In the data rows, the value 128 means zero.
Some points, one per row:
tensor([144,  79, 126, 165, 135, 129, 131,  63,  82, 131, 156, 170, 210, 144,
         39,   6, 117, 176, 116, 114, 143,  74, 124, 136, 164,  90])
tensor([107, 170, 129, 124, 132, 108, 125, 157, 139, 132, 114, 106,  52,  88,
        115, 227, 137, 139, 122, 131, 132, 174, 121, 108, 106, 140])
tensor([148, 187, 128, 130, 131,  79, 144, 124, 135, 134,  94, 139,  57, 104,
        103, 255, 164, 121,  78, 146,  88, 179, 152,  92, 150, 117])
tensor([162, 119, 152,  99,  64, 149, 109, 104,  85, 103, 124, 142, 185, 135,
         57,  82, 137, 174, 131, 101, 110, 141, 120, 124, 188, 176])
tensor([131, 122,  73, 166, 194,  73, 118, 138, 189, 153, 156,  83,  99, 135,
        173, 136, 175,  77, 187, 149, 222, 102, 166, 149,  94, 117])
tensor([113, 173, 146,  77, 138, 167, 126, 206, 146, 111, 100,  71, 114,  97,
        204, 184,  95,  87, 188,  53, 128, 128,  77, 141,  62, 180])
tensor([144, 177, 148,  49,  37, 145, 152,  75, 109,  78,  73, 172, 102, 108,
         64, 138, 175, 203, 129, 143,  60, 187, 137, 123, 183, 161])
tensor([140,  82, 117, 169, 113, 133, 124,  88, 103, 127, 152, 165, 202, 166,
         50,  37, 118, 158, 132, 136, 148,  99, 169, 143, 165,  85])
tensor([106, 161,  84, 150, 197, 100, 120, 210, 176, 176,  95,  81,  52, 134,
        238, 242, 175,  53, 128, 191, 166, 158, 161,  90,  54, 123])
tensor([124, 138,  76, 122, 166, 114, 115, 141, 155, 148, 132, 135, 131, 155,
        156, 192, 188, 117, 138, 180, 152, 169, 142, 139,  73, 155])
tensor([116, 140, 120,  80, 170, 125,  80, 170, 134, 144, 150, 110, 104, 108,
        180, 226, 133,  78, 165, 133, 127, 136, 102, 106, 122, 185])
tensor([ 95, 167, 139, 108, 112, 101, 140, 150, 163, 110, 124,  99,  19, 102,
        150, 249, 157, 124, 104, 151,  81, 173, 113,  91, 116, 158])
tensor([134,  83, 110, 115,  99, 127, 114,  60,  93, 116, 139, 182, 168, 166,
         57,  40, 158, 173, 112, 140, 133, 132, 153, 137, 191, 120])
tensor([151, 164, 130, 118, 123, 108, 116, 156, 125, 128, 113, 119, 110, 143,
        119, 194, 158, 116, 138, 145,  95, 160, 120, 117, 140, 179])
tensor([107, 169, 136, 188, 159,  49, 115, 181, 199, 151, 159,  42,  21,  91,
        192, 230, 148,  63, 142, 141, 164, 124, 119, 106,  80, 141])
tensor([140, 129,  83, 138, 130, 100, 141,  77, 136, 130, 141, 137, 112, 160,
        125, 103, 192, 152, 129, 157, 106, 117, 157, 156, 123, 141])
tensor([141, 141, 224,  75,  48, 197, 116, 136, 106,  95,  91, 112, 151,  97,
        130,  70,  66, 145, 180,  47,  98, 143,  69, 149, 137, 188])
tensor([150, 159, 150, 172, 155,  88, 124, 179, 139, 142, 135, 103, 121,  97,
         96, 166, 110, 120, 102, 143, 121, 152, 134, 106, 130,  95])
tensor([150, 113,  91, 136, 144, 120, 131,  94, 111, 119, 127, 174, 126, 162,
        147, 120, 151, 143,  65, 190, 112, 140, 156, 109, 158, 141])
tensor([165, 123, 120, 102,  90, 141, 113, 104, 107, 121, 108, 133, 150, 150,
        109, 116, 135, 158, 122, 141, 117, 141, 131, 137, 129, 167])
tensor([119,  77, 145, 147, 137, 136, 122,  58,  76, 111, 171, 174, 226, 146,
         43,  47, 119, 169, 127, 143,  97,  80, 129, 141, 204, 111])
tensor([159,  98, 118, 112, 147, 153, 133,  97, 132, 128, 124, 139, 185, 148,
        148,  73, 134, 139, 167, 110, 170, 100, 133, 144, 105, 120])
tensor([128,  82,  69, 174, 198,  91, 121, 156, 159, 206, 154, 106, 115, 189,
        229, 124, 135,  60, 140, 134, 198,  59, 170, 129,  71, 100])
tensor([159, 129, 120,  60,  76, 183, 119, 119, 100, 105,  95, 148, 199, 133,
        104,  62, 146, 177, 157, 135, 114, 177, 110, 153, 125, 173])
10 more points follow, each with its number after it:
tensor([ 92, 132, 157, 155, 142, 116, 102, 192, 150, 136, 130,  58, 106,  82,
        156, 153,  73,  91, 179,  91, 165,  99, 121, 132,  83,  90]) 0
tensor([152, 160, 155, 103, 163, 130,  86, 170, 125, 145, 151, 105, 123, 113,
        190, 170, 113,  58, 183, 132, 143, 143,  96, 119, 117, 188]) 1
tensor([142, 124, 155, 112, 127, 146, 135,  93, 122, 123, 140, 128, 152, 121,
         95,  77, 106, 143, 130,  91, 116, 128, 121, 140, 169, 111]) 2
tensor([156,  92, 131, 103,  91, 151, 149,  45,  75,  98, 131, 201, 192, 153,
         59,  52, 137, 175, 100, 135,  90, 118, 132, 157, 226, 141]) 3
tensor([111, 132, 145, 128, 130, 139, 126, 146, 122, 140, 128,  91,  86, 112,
        176, 144, 115,  88, 117, 108, 114,  99, 117, 102, 117, 125]) 4
tensor([154, 162, 124,  60,  95, 159, 130, 143, 147, 102, 132, 128, 151, 147,
        156, 109, 135, 140, 170,  94, 123, 154, 104, 147, 119, 153]) 5
tensor([113,  82, 108, 159, 117, 142, 113,  78, 113, 137, 140, 171, 127, 136,
        124,  79, 121, 134, 123, 123, 141,  90, 138, 145, 131, 119]) 6
tensor([152, 103, 127, 175, 137, 106, 112,  63,  95, 106, 142, 168, 158, 177,
         98, 102, 159, 133,  94, 176, 121,  71, 162, 104, 191, 138]) 7
tensor([112,  75, 127, 131,  86, 143, 160,  50,  90, 104, 141, 184, 179, 151,
         76,  32, 143, 195, 107, 124, 119, 127, 142, 148, 185, 114]) 8
tensor([133, 130,  97, 142, 145, 139, 114, 168, 163, 125, 117, 107, 117, 107,
        186, 133, 132, 109, 147, 153, 155, 106, 138, 133,  57,  88]) 9
Which two of these numbered points are nearest to each point below, looking only along the 3 directions in which the first points spread most? Their numbers follow each, nearest first.
tensor([116, 126, 140, 154,  93, 114, 134, 173, 131, 111, 118, 132,  81, 109,
        142, 123, 111, 123, 114, 129, 135, 126, 135, 113, 129, 108]) > 4 9
tensor([107, 157, 165,  62, 132, 161, 103, 200, 136, 137,  96,  77, 128, 106,
        159, 186,  96, 100, 180, 112, 146, 182, 109, 141,  60, 156]) > 1 0
tensor([147, 125, 103, 131,  96, 130, 140,  50,  74, 110, 143, 192, 173, 159,
         30,  66, 155, 217,  40, 127,  73, 142, 141, 122, 188, 128]) > 3 8
tensor([150, 120, 140,  73, 106, 163, 117,  96,  87, 125, 138, 149, 171, 160,
         92,  90, 122, 145, 112, 110, 119, 125, 115, 124, 170, 158]) > 2 6
tensor([ 95, 131, 148, 132, 143, 117, 125, 161, 126, 139,  99, 113,  97,  84,
        150, 182,  88, 116, 117, 135, 116, 165, 140, 126, 102, 102]) > 4 1
tensor([145, 135,  68, 174, 178,  99, 133, 160, 179, 165, 138, 100, 131, 145,
        151, 118, 153, 140, 167, 113, 191, 115, 169, 134,  74,  92]) > 9 4
tensor([ 87, 141, 159, 162, 139, 127, 160, 182, 126, 149, 123,  78,  76,  86,
        125, 187,  70, 129,  99, 124, 117, 145, 134, 111,  99,  65]) > 4 1
tensor([ 96,  93, 112, 192, 199,  91, 152, 155, 153, 153, 147,  99, 124, 143,
        153, 165, 125, 113, 134, 137, 185, 113, 152, 124,  82,  67]) > 9 4
tensor([123,  91,  96, 208, 137,  79, 149,  81, 115, 141, 155, 173, 131, 158,
        100, 102, 173, 149,  43, 197, 122, 130, 214, 133, 173,  87]) > 7 6
tensor([121, 149, 128, 112, 157, 127, 125, 170, 168, 151, 131,  99, 125, 137,
        181, 167,  98,  84, 203,  97, 148,  95, 104, 130,  85, 137]) > 0 1
tensor([126,  79, 102, 210, 120,  89, 112,  49, 115, 141, 174, 173, 154, 152,
        100,  51, 184, 152, 111, 180, 110,  65, 173, 150, 190, 109]) > 7 6
tensor([ 63, 148, 165, 154, 126,  86, 134, 204, 164, 139, 129,  74,   8,  79,
        217, 219,  90,  38, 111,  91, 113,  86, 124, 117,  70, 113]) > 1 0
tensor([146, 137, 117,  94, 126, 158, 140, 136, 112, 102, 124, 138, 177, 139,
         66,  79, 122, 177, 133, 114, 123, 155, 104, 134, 136,  94]) > 2 6
tensor([111, 114, 150, 116,  95, 145, 143, 105, 106, 115, 136, 149, 145, 130,
        110, 105,  96, 132, 132, 105,  95, 113, 141, 138, 151, 106]) > 2 6
tensor([130, 189, 132,  95, 167, 129, 119, 194, 203, 155, 114,  86,  43, 106,
        237, 243, 147,  71, 148,  99, 162, 159, 117, 118,  59, 178]) > 1 0
tensor([139, 100, 131, 148,  99, 112, 142,  80,  96, 109, 146, 178, 192, 128,
         26,  63, 112, 172, 108, 140, 107, 121, 153, 150, 187,  86]) > 8 3
tensor([ 68, 134, 160, 164, 169,  91, 114, 204, 189, 152, 145,  74,  70,  85,
        211, 189,  84,  57, 142, 109, 176, 111, 102, 112,  44,  81]) > 0 1
tensor([143,  77, 125, 168, 171, 150, 119, 132, 103, 134, 118, 153, 181, 167,
        101,  52, 105, 128, 122, 115, 185, 127, 153, 130, 134, 109]) > 6 2
tensor([173, 151, 107,  87, 111, 170, 141,  94, 113, 130, 112, 130, 175, 134,
         95,  40, 138, 172, 134, 102, 122, 130, 130, 162, 143, 141]) > 2 6
tensor([120, 118, 133, 102,  54, 162, 146,  42,  63,  70, 105, 234, 157, 143,
         42,  92, 127, 209,  45, 151,  43, 178, 149, 120, 218, 133]) > 3 8
tensor([165, 109, 128, 168, 150, 124, 131, 117, 112, 138, 157, 143, 176, 142,
         86,  91, 104, 150, 133, 134, 148, 108, 139, 111, 141, 111]) > 6 2
tensor([158, 133, 113, 145, 109, 115, 145,  89, 118, 124, 118, 191, 193, 165,
         26,  63, 142, 190, 127, 148, 140, 134, 175, 171, 173,  81]) > 8 7
tensor([178, 166, 151,   0,  40, 185, 127,  79,  85,  74,  81, 194, 143, 121,
         64, 142, 152, 212,  91, 167,  40, 233, 102,  96, 181, 179]) > 3 2
tensor([145, 102, 100, 144, 134, 102,  88,  88, 102, 128, 124, 176, 160, 151,
         80, 112, 170, 151, 105, 173, 125, 144, 139, 133, 190, 145]) > 7 6
tensor([108,  78, 118, 166, 139,  94, 147,  90, 114, 121, 178, 168, 165, 178,
         41,  66, 143, 165, 107, 166, 137, 137, 167, 140, 152,  49]) > 7 6
tensor([136, 140,  96, 105, 141, 130,  97, 140, 138, 134, 140, 125, 114, 124,
        176, 161, 149,  93, 123, 152, 122, 112, 105, 104, 134, 161]) > 4 9
tensor([106, 145, 131, 144, 176, 125, 114, 205, 170, 179, 113,  74,  77, 108,
        195, 188, 103,  69, 177, 101, 181, 123, 128, 126,  29, 122]) > 0 1
tensor([114,  98, 124, 167, 138, 109, 119,  93, 112, 124, 149, 162, 135, 131,
         79, 102, 131, 117,  82, 126, 126, 109, 139, 127, 189, 117]) > 7 6
tensor([131,  80, 112, 157,  83, 147, 168,  61,  75, 131, 112, 168, 243, 143,
         27,   0,  83, 227, 100, 104, 114,  71, 176, 191, 161,  43]) > 8 3
tensor([111, 130, 107, 132, 164, 138,  98, 157, 167, 175, 132,  77,  91, 112,
        234, 151, 144,  80, 177, 109, 171,  81, 120, 126,  71, 131]) > 0 9
tensor([119,  89, 167, 127,  69, 159, 106, 100, 108, 100, 162, 140, 155, 114,
         77,  53,  83, 139, 144, 116, 112,  85,  97, 142, 171, 110]) > 2 6
tensor([160, 120, 151, 137,  47, 116, 172,  65, 108,  85, 132, 193, 139, 128,
         75, 107, 163, 198,  49, 196,  25, 126, 147, 137, 219, 135]) > 3 8
tensor([139, 171, 114, 132, 137, 130, 145, 146, 151, 151, 136, 122,  84, 147,
        166, 174, 145, 103, 103, 131, 126, 163, 135, 106,  92, 164]) > 4 9
tensor([142, 124, 174, 111,  73, 137, 147, 153, 140, 127, 112,  97, 131, 111,
        148,  96,  89, 146, 136,  98, 101, 133,  98, 123, 107, 109]) > 5 2
tensor([106,  32, 136, 196, 132,  85, 172,  21, 103, 111, 169, 152, 189, 162,
         38,   0, 129, 189, 136, 153, 144,  80, 167, 164, 157,  46]) > 8 7
tensor([104, 126, 121, 205, 157, 101, 155, 132, 170, 132, 154,  81,  70, 115,
        165, 151, 121,  75, 122, 122, 159,  65, 152, 128, 108,  85]) > 9 4
tensor([111,  95, 136, 208, 156, 134, 163, 124, 138, 157, 152, 124, 186, 130,
        130,  35,  85, 145, 144,  92, 187,  63, 142, 170, 109,  65]) > 6 2
tensor([134,  84, 106, 140, 105, 119, 112,  97, 126, 132, 183, 159, 168, 149,
         88,  57, 127, 129, 140, 133, 128,  82, 117, 141, 155, 142]) > 6 2
tensor([ 73, 167, 153, 127, 174, 108, 153, 209, 165, 132, 129,  46,  72,  73,
        178, 234,  74,  73, 166,  64, 135, 119,  91, 119,  50, 105]) > 1 0
tensor([108, 103,  89, 237, 210,  74, 132, 125, 158, 159, 150, 118,  88, 154,
        163, 147, 155,  90, 125, 150, 172,  75, 170, 108,  92,  79]) > 9 4
tensor([148, 182, 109, 206, 192, 135, 111, 188, 174, 166, 126,  87,  95, 118,
        255, 161, 124,  40, 144, 105, 180,  75, 140, 124,  60, 131]) > 0 9
tensor([122, 132, 131, 125, 119, 125, 159, 142, 128, 131, 119, 100, 111, 122,
        158, 123, 105, 121, 148, 109, 126, 140, 112, 143,  89, 130]) > 4 5
tensor([107, 160, 178, 151, 136,  87, 115, 146, 137, 118, 149, 114,  87, 115,
         93, 228, 101, 120, 130, 131, 128, 154, 108, 126, 108, 121]) > 4 1
tensor([126, 165, 159, 134, 122, 167, 112, 154, 138, 115, 146,  79, 117, 105,
        179, 136,  95,  81, 125,  75, 140, 109,  93, 121, 106, 164]) > 1 0
tensor([149, 161, 111, 115, 121, 128, 114, 171, 184, 139, 111,  71,  78, 107,
        186, 173, 167, 103, 141,  88, 138, 145, 108, 138,  92, 168]) > 1 4
tensor([179, 187, 171,  65,  23, 162, 148, 108,  89,  81,  82, 176,  87, 152,
         65, 158, 155, 195,  21, 139,   0, 225, 142,  90, 211, 188]) > 3 2
tensor([134,  69, 105, 188, 120, 125, 126,  63, 108, 145, 138, 196, 182, 168,
         89,  52, 142, 162,  75, 178, 129,  75, 165, 139, 167,  96]) > 7 8
